0: tensor([7, 9, 13, 6, 6, 7, 11, 8])
1: tensor([6, 8, 11, 9, 7, 9, 9, 12])
2: tensor([7, 11, 7, 9, 10, 7, 7, 6])
3: tensor([5, 8, 6, 8, 5, 9, 6, 9])
4: tensor([6, 5, 4, 8, 7, 8, 5, 6])
5: tensor([5, 8, 6, 8, 7, 8, 5, 9])
6: tensor([5, 9, 7, 7, 8, 5, 5, 7])
7: tensor([8, 10, 10, 6, 4, 6, 8, 11])
8: tensor([7, 8, 9, 8, 6, 8, 8, 11])
9: tensor([6, 7, 7, 8, 7, 5, 7, 2])
10: tensor([8, 6, 5, 6, 7, 8, 6, 4])
11: tensor([5, 7, 10, 9, 4, 9, 11, 8])
12: tensor([8, 7, 12, 7, 9, 8, 9, 9])
13: tensor([5, 6, 7, 9, 6, 7, 8, 1])
14: tensor([9, 5, 7, 9, 7, 10, 11, 4])
15: tensor([5, 6, 10, 8, 3, 10, 11, 8])
16: tensor([10, 8, 5, 7, 11, 8, 5, 8])
17: tensor([9, 6, 5, 7, 7, 8, 7, 1])
18: tensor([8, 4, 2, 4, 7, 7, 2, 6])
19: tensor([9, 7, 4, 7, 7, 9, 7, 3])
20: tensor([9, 5, 11, 7, 6, 10, 12, 12])
21: tensor([7, 7, 5, 7, 5, 9, 4, 10])
22: tensor([7, 7, 7, 6, 8, 7, 6, 11])
23: tensor([7, 7, 8, 8, 7, 7, 9, 4])
24: tensor([6, 11, 15, 10, 10, 6, 15, 8])
25: tensor([5, 7, 9, 9, 4, 9, 10, 8])
26: tensor([7, 8, 6, 10, 9, 8, 8, 6])
27: tensor([5, 6, 7, 6, 4, 8, 7, 7])
28: tensor([5, 6, 8, 5, 5, 8, 8, 7])
29: tensor([7, 10, 9, 8, 11, 6, 8, 5])
30: tensor([5, 5, 8, 2, 5, 9, 4, 12])
31: tensor([8, 7, 7, 8, 6, 8, 8, 10])
32: tensor([7, 7, 8, 9, 7, 6, 9, 4])
33: tensor([9, 7, 6, 8, 6, 9, 7, 9])
34: tensor([7, 4, 12, 8, 5, 10, 13, 10])
35: tensor([7, 6, 8, 7, 8, 8, 8, 15])
36: tensor([8, 9, 6, 9, 8, 7, 7, 6])
37: tensor([9, 5, 5, 6, 10, 9, 5, 9])
38: tensor([9, 4, 5, 5, 8, 8, 6, 10])
39: tensor([8, 10, 8, 10, 10, 7, 9, 5])
40: tensor([8, 8, 8, 8, 6, 8, 9, 3])
41: tensor([6, 9, 8, 9, 9, 6, 7, 7])
42: tensor([9, 8, 9, 10, 9, 7, 10, 7])
43: tensor([9, 7, 7, 9, 10, 8, 8, 8])
44: tensor([10, 6, 7, 8, 7, 10, 11, 4])
45: tensor([11, 10, 10, 11, 9, 6, 13, 5])
46: tensor([5, 10, 13, 7, 7, 8, 9, 15])
47: tensor([9, 8, 5, 5, 7, 5, 6, 4])
48: tensor([9, 8, 4, 8, 10, 8, 3, 8])
49: tensor([9, 4, 9, 7, 7, 8, 8, 9])
50: tensor([12, 11, 10, 10, 9, 6, 12, 4])
51: tensor([9, 8, 11, 8, 7, 6, 13, 3])
52: tensor([9, 8, 8, 5, 8, 7, 7, 8])
53: tensor([9, 8, 6, 7, 6, 7, 5, 7])
54: tensor([6, 9, 8, 10, 7, 9, 7, 11])
55: tensor([7, 11, 9, 10, 8, 7, 9, 6])
56: tensor([7, 8, 8, 7, 8, 7, 6, 11])
57: tensor([11, 9, 13, 8, 9, 4, 15, 2])
58: tensor([8, 7, 10, 9, 6, 7, 12, 8])
59: tensor([6, 9, 9, 9, 5, 8, 9, 8])
60: tensor([7, 9, 6, 10, 6, 10, 6, 9])
61: tensor([8, 7, 7, 6, 6, 8, 5, 9])
62: tensor([6, 9, 6, 10, 7, 9, 5, 10])
63: tensor([5, 6, 8, 9, 8, 9, 8, 10])
64: tensor([8, 7, 6, 6, 9, 6, 5, 10])
65: tensor([8, 4, 3, 4, 7, 8, 4, 6])
66: tensor([7, 8, 10, 9, 7, 8, 9, 12])
67: tensor([9, 8, 4, 6, 10, 7, 4, 7])
68: tensor([6, 7, 5, 6, 7, 9, 3, 15])
69: tensor([7, 5, 6, 5, 7, 9, 6, 8])
70: tensor([10, 10, 6, 8, 11, 6, 6, 5])
71: tensor([11, 9, 6, 7, 10, 7, 6, 7])
72: tensor([8, 8, 8, 7, 8, 7, 5, 8])
73: tensor([9, 5, 8, 5, 6, 9, 9, 8])
74: tensor([9, 6, 7, 7, 9, 8, 8, 11])
75: tensor([6, 9, 9, 9, 6, 6, 9, 5])
76: tensor([9, 9, 8, 6, 8, 5, 8, 6])
77: tensor([7, 5, 8, 9, 8, 9, 9, 6])
78: tensor([8, 9, 9, 4, 7, 6, 6, 14])
79: tensor([7, 10, 11, 7, 7, 7, 9, 11])
80: tensor([10, 6, 4, 8, 10, 9, 6, 10])
81: tensor([6, 9, 10, 11, 7, 7, 11, 4])
82: tensor([11, 10, 2, 6, 10, 6, 2, 11])
83: tensor([5, 5, 9, 6, 6, 8, 9, 12])
84: tensor([8, 4, 8, 6, 6, 8, 9, 6])
85: tensor([7, 10, 7, 10, 9, 6, 8, 5])

tensor([4, 6, 9, 8, 8, 9, 8, 8]) : 63 77 28 25 59
tensor([4, 9, 8, 7, 8, 5, 6, 7]) : 6 41 5 72 75
tensor([7, 6, 6, 6, 1, 10, 5, 11]) : 21 3 61 27 33
tensor([10, 5, 4, 8, 7, 9, 6, 0]) : 17 19 10 13 40
tensor([6, 8, 8, 9, 7, 9, 7, 12]) : 54 8 66 63 56
tensor([9, 10, 6, 8, 11, 6, 6, 6]) : 70 71 2 36 16
tensor([7, 9, 10, 4, 4, 7, 6, 11]) : 7 78 8 61 79
tensor([5, 9, 9, 9, 8, 5, 7, 6]) : 41 75 6 85 55
tensor([8, 8, 6, 7, 7, 7, 6, 6]) : 53 36 72 10 47
tensor([10, 5, 5, 8, 7, 9, 8, 0]) : 17 19 10 44 14
tensor([7, 9, 7, 7, 9, 7, 4, 8]) : 72 6 64 5 56
tensor([9, 9, 11, 8, 8, 6, 12, 4]) : 51 45 50 81 42
tensor([9, 4, 4, 5, 10, 9, 4, 9]) : 37 38 80 65 69
tensor([8, 7, 4, 6, 11, 7, 5, 6]) : 67 16 48 37 71
tensor([8, 8, 5, 6, 9, 7, 4, 11]) : 64 22 56 48 67
tensor([6, 5, 6, 8, 6, 8, 6, 6]) : 4 27 10 69 77
tensor([6, 9, 5, 10, 7, 9, 5, 10]) : 62 60 5 3 54
tensor([7, 10, 10, 7, 3, 8, 7, 13]) : 7 8 79 66 1
tensor([10, 6, 1, 9, 9, 10, 4, 11]) : 80 48 37 16 38
tensor([11, 6, 3, 8, 10, 10, 5, 10]) : 80 37 16 48 38
tensor([10, 10, 5, 8, 12, 6, 6, 5]) : 70 71 16 2 67
